128 stands for zero in the data rows.
Here are some points, each followed by its number:
[116 193  91 131 145  87 243 141 128 156 127 171 112 154  76 134 103 216
 113 104 203  52  11  90 205 188 123 191 154  86 116  37] 0
[118 137 109 103 100 198 118 137 127 129  96 134 125  92  67 180 135 101
  94  79  93 213 100 107 173 152 136 155 108 102  99 129] 1
[111 121 117 113 133 136 118 138  78 117 146 140 113  95 123 113 114 106
 167 137 101 123 134 119 101 126 116 139 148 132 126 122] 2
[162 113 114 126 141  39  81 104 150 151  74  82  79 152 178  89 137 141
 157  91 111 130 175 141 116  77 190 185  98  80 175 131] 3
[217  55 109 131 154 117 110 139 123 127 129 120 142  98 151 118 160 152
 172 129  96 126 169 189 144  89 153 143 154  47 165 102] 4
[102   9  65 173 173  90 104 144 146 115  92 173  81 137 114  67 160 230
 198  92  38 121 173 115  89  59 210 110 132  95 208 133] 5
[209 106 114  81 171 148 136 121 151 147 110  73 111 130 134 145 161  77
 105 147 125  94 150 158 188 101 158 145  93  41 162 146] 6
[157 126 131 134  99 144 113  84 156 135 143 114  96 150 190 107 144 137
 171 115 136 130 129 139 139 140 118 160 128 118 130 158] 7
[150 150 111 127 121 124 104  91 172 139 115 125 147 158 152 139 135 145
 131  97 123 121  85 146 127 130 183 166 146 104 105 157] 8
[105 142 127 128 119 104 134 124 131 131 106 148 119 144 138 125 112 132
 104 122 134 114 131 107 115 141 115 124 113 139 118 125] 9
[105 174 142 122 127 122 123 116 110 127 134 145 141 137 153 125 101 129
 123 124 119 127 102 101 119 162 112  96 113 186 119 114] 10
[119 139 149 128 123 136 166 161  89 120 155 116 151  86 147 155 105  76
 121 136 137 101 120 122  98 153  89 109 122 154 104  95] 11
[107 156 119  86  48 255  85 148  92 147  52 117 132  31  47 198 130  58
  49  94  54 255  48  92 209 150 125 179  80  65  68 115] 12
[119 150 140 145 122 147 119  92 117 100 139 134 167 114 169 118 132 146
 165  98  88 157 120 111  65 142 132  93 126 194 117 113] 13
[ 87 162 147 111 133  95 128 144 128 187 193 189 134 140 171  79 109 145
 165 127 135  69 143 109 127 157 115 177 151 153 169 142] 14
[145 128 167 128 120 176  97 106 148  96 143 114 135 137 168 107 158 143
 150 120  89 151 166 113 121 133 112 106 129 152 142 160] 15
[108 120 122 152 141 152 153 132 128 106 144 107 142 111 121 129 134  99
  97 143 143 153 130 133 116 153 103  98 117 145 130 113] 16
[172  62 157  72 219 110 106 108  94  76  77 138  72 146  67 152  99  99
 111 135 222 151 189 130 148  88  69 118 144  78 158  37] 17
[150  96  79 163 203  55 136 124 147 144 111 126  95 150 138 154 176 175
 201 100 108 127 161 209 153 141 187  94 137 124 155 138] 18
[150 208 135 156 127 102 135  89 137 120 109 153  93 149  79 101  65 124
  68  96 247 104 144  23 159 137  79 147 118 148 129  21] 19
[122 100 126 140 143 126 175 148 109 122 169 130 120 120 108 139 142 137
 136 133 128 105 124 130 122 151  96  88 152 146 159  80] 20
[129 127 119 151 169 133 152 161 125 130 146 122 170 117 119 166 131 139
 136 144 110 134 123 159 120 154 118  75 139 183 138 103] 21
[118  98 123 124 124 132 142 136 113  94 131 130 146 107 125 148 140 110
 109 157 151 150 111 181  66  99 128 106 147 141  86 145] 22
[ 97 104 139 136 133 160 128 128 125 114 155 144 121 115 127  79 136 149
 147 155 134  80 122 111  88 106  97 149 162 115 128 139] 23
[ 41 130 158 144 136 128  98 107  84 173 145 141  63 150 152 108  92 175
 220 157 117  69 167  83 159 182  98 113 135 161 100 148] 24
[108 120 147 168  86  91 131 122 194 119 103 123 177 159 154 123 135 188
  96 100 156 169  93 143  31  75 172 129 111 175 127 217] 25
[121 130 146 126 155 130 147 149 145 130 157 143 133 124 138 119 140 111
 115 137 118  82 137 130 145 142 115 109 120 124 157 133] 26
[173  80 103 156 173 138 166  42 169  64 126  85 115 152 152  83 155 176
 116 135 159 125 142 158  89 101 134  93  99 134 101 103] 27
[128 133 134 138 139 119 141 148 130 141 135 125 155 115 141 141 130 117
 114 129 119 145 141 131 102 119 139 115 125 150 140 135] 28
[105 126  96 133 114  36 205 101  86 117  59 138 186 133 168 171 104 116
  89 150 170 119  71 247  68 149 171 100 152 154  22 142] 29
[131 169  95 103  47 230 101 164 101 142  85 137 105  72  45 168 126 113
  99  73  85 250  65 125 182 141 148 194 125  98  99 147] 30
[143 126 137 152 107  87 120 122 194 121 136 112 150 164 176 101 152 171
  97  89 157 162 107 151  47  78 172 135 130 155 130 191] 31
[153  89  87 115 192  79 128 145 143 142 105 127  87 168 157 168 180 182
 199 135 100 108 150 188 180 130 168 100 157 136 160 128] 32
[184 161 148  68 137 164  71  63 112  79  96 160 136 151 146 148 125  98
 126 128  85 135 144 117 174 127 115  74 113 120 109 127] 33
[ 62  97 126 161 179 118 177 129  64 116 110 117 118 125 122 104 109 123
 143 170  96  79 172 130 110 154 107  73 134 176 119  76] 34
[171 190 123 139 120 131 120  75 188 141 105 134 105 159 129 108 146 164
 125  87 105 147 119 135 147 142 173 154 119 110 143 164] 35
[139 108 124 155 157 151 155 137 101 115 170  89 170  90 125 136 125  77
 103 139 141 161 136 129 145 159  73  71 121 144 122  99] 36
[159 108 142  90 130 137 115 130 116 128 133 140 152 126 135 168 113 109
  98 147 152 115 133 156  90  57 133 118 159 108 112 134] 37
[135 167 117  93  68 233 109 120 111 128  79 129 118 106  73 180 139  99
  87  92 102 207  79 108 192 152 136 162 118  94  90 140] 38
New points follow, each followed by the numbers of its five nearest points above by angle, nearest first.
[171 155 171 108 101 174  88 131 116 119 106  84 125  89  97 125 122  39
 106 144 111 171 147 106 153 123 128 137 124 103 141  97] 12 38 1 30 33
[112 182  95 132 124  80 155 101 126 153 118 138 100 143  98 139  92 140
 126 104 153 147  67 110 162 169 127 173 146 172  87 118] 0 19 9 10 29
[167 154 144 116 105 164  96 143 122 122 135  98 150  93 112 116 118  60
  95 116 102 161 161  96 133 138 127 137 102 115 139 125] 12 1 38 30 36
[112 111 130 172 105 116 178 148 157 170 163  76 144 109 136 160 160 117
  91 134 194 128 102 138 143 123 142 125 107 133 141 138] 16 28 36 25 31
[132 154 160  97 114 142 114 220 107 158 165 167 168  96 123 139  94  97
  95 194 170 104 172 100 142 120  84 114 148 123 153 100] 11 26 37 14 36
[ 77 187 169 167 149 126 130  84 140 119 167 157 101 137  69  68 129 168
  91 121 230 130 152  10 103 146  82 126  93 128 172  80] 19 9 0 10 23
[121 148 130 138 120 137 140 109 122 121 128 130 158 138 154 141 119 151
 156 109 103 141 131 116  93 146 134 116 132 172 122 116] 13 10 21 15 28
[ 92 127 129 139 139  97 112 106 117 134  95 143 101 180 143 152 108 156
 174  91  77 161 151  92 151 156 137  80 117 168 147 129] 24 10 32 18 13
[120 110 129 112 127 127 134 151  83 120 140 147 114 116 120 113 115 121
 173 135 103 125 130 130 111 126 116 137 140 121 123 118] 2 23 34 24 20
[155 136 143  85 104 131 103 118 135 133 104 136 110 123 115 125 111  94
  89 148 184 137 141 128 165  97 121 154 110  71 116 149] 6 17 37 38 12
[169 138 162  71 105 105  74  80 156 107  74 180 134 186 164 158 131 139
 110 115 170 102 140 158 151 102 136 112 139 129 105 135] 33 37 8 35 17
[132 104 105 132 151 137 158 127 160  90 107 115 146 134 111 128 154 139
 100 113 111 148  98 142 128 125 144  95 125 129 124 124] 27 16 21 22 25
[116 113 120 167 128 123 144 154 162 128 138 142 145 131  95 175 156 197
 115 102 184 149  70 132 100 105 131 133 153 150 102 132] 25 31 22 0 29
[117 103 125 124 152  99 112 127 158 102 146 161 107 168 135 120 127 158
 129 140 165  98 147 110 113  85 116 116 148 121 136 141] 23 5 17 31 27
[171 163 175  95  90 180  68 123 106 100  94  64 156 102 142  75  99  65
  95 112  88 198  96 128 112 105 120 154  92  76 111 133] 12 38 30 1 33
[ 94 137 127 137 134 149 158 168 152 134 169 113 144 104 139 110 133 114
  93 152 111  69 122 137 144 131 130 137 110 131 143 154] 26 14 23 11 16
[122 119 102 101 135  94 150 120 108 142 129 149 116 123 135 108 119 130
 143 153  82  71 108 174 155 132 148 146 157  90 116 129] 32 4 18 0 29
[119  81  62 142 170 101 156 119 130 103 111  89  87 132  44 174 207 142
 125 114 128 144 127 157 154 116 143  85 118 117 140 110] 18 32 5 20 27
[114 128 197 131  69 134  46 194 200 211 230 235 161 186 189 175 161 255
 241  76 164 121 157   0 122 115 151 157 207 214 220 151] 14 24 15 7 31
[118 112 144 142 117 144 113 154 108 142 143 113 134 129 139 124 136 115
 154 137 102 164 183 109 131 144 106 114 107 157 150 119] 15 36 28 24 34
[239  39 100 125 177 112  97 120 165 142  77  34  87 130 122 138 184  53
 122 133 140 109 159 205 255 134 182 148  16   0 147 167] 6 4 3 18 32
[167 120 140 120 147  89 119 161 140  92 109 128 115 138 119 147 127 121
  97 141 186 120 160 121 122  80 111  87 128 120 137  86] 17 37 19 27 6
[ 54 126 143 144 115 157 171 169 148 141 153 116 170  87 118  95 106  87
  42 190 134  14 122 125 146 121  86 127 122 141 149 163] 26 11 23 16 34
[124 104 139 144 130 181 122 108 201  78 147 161 173 168 134 141 130 133
  84 117 125 162 114 146  72  86 102  46 121 156 132 120] 25 22 27 31 16
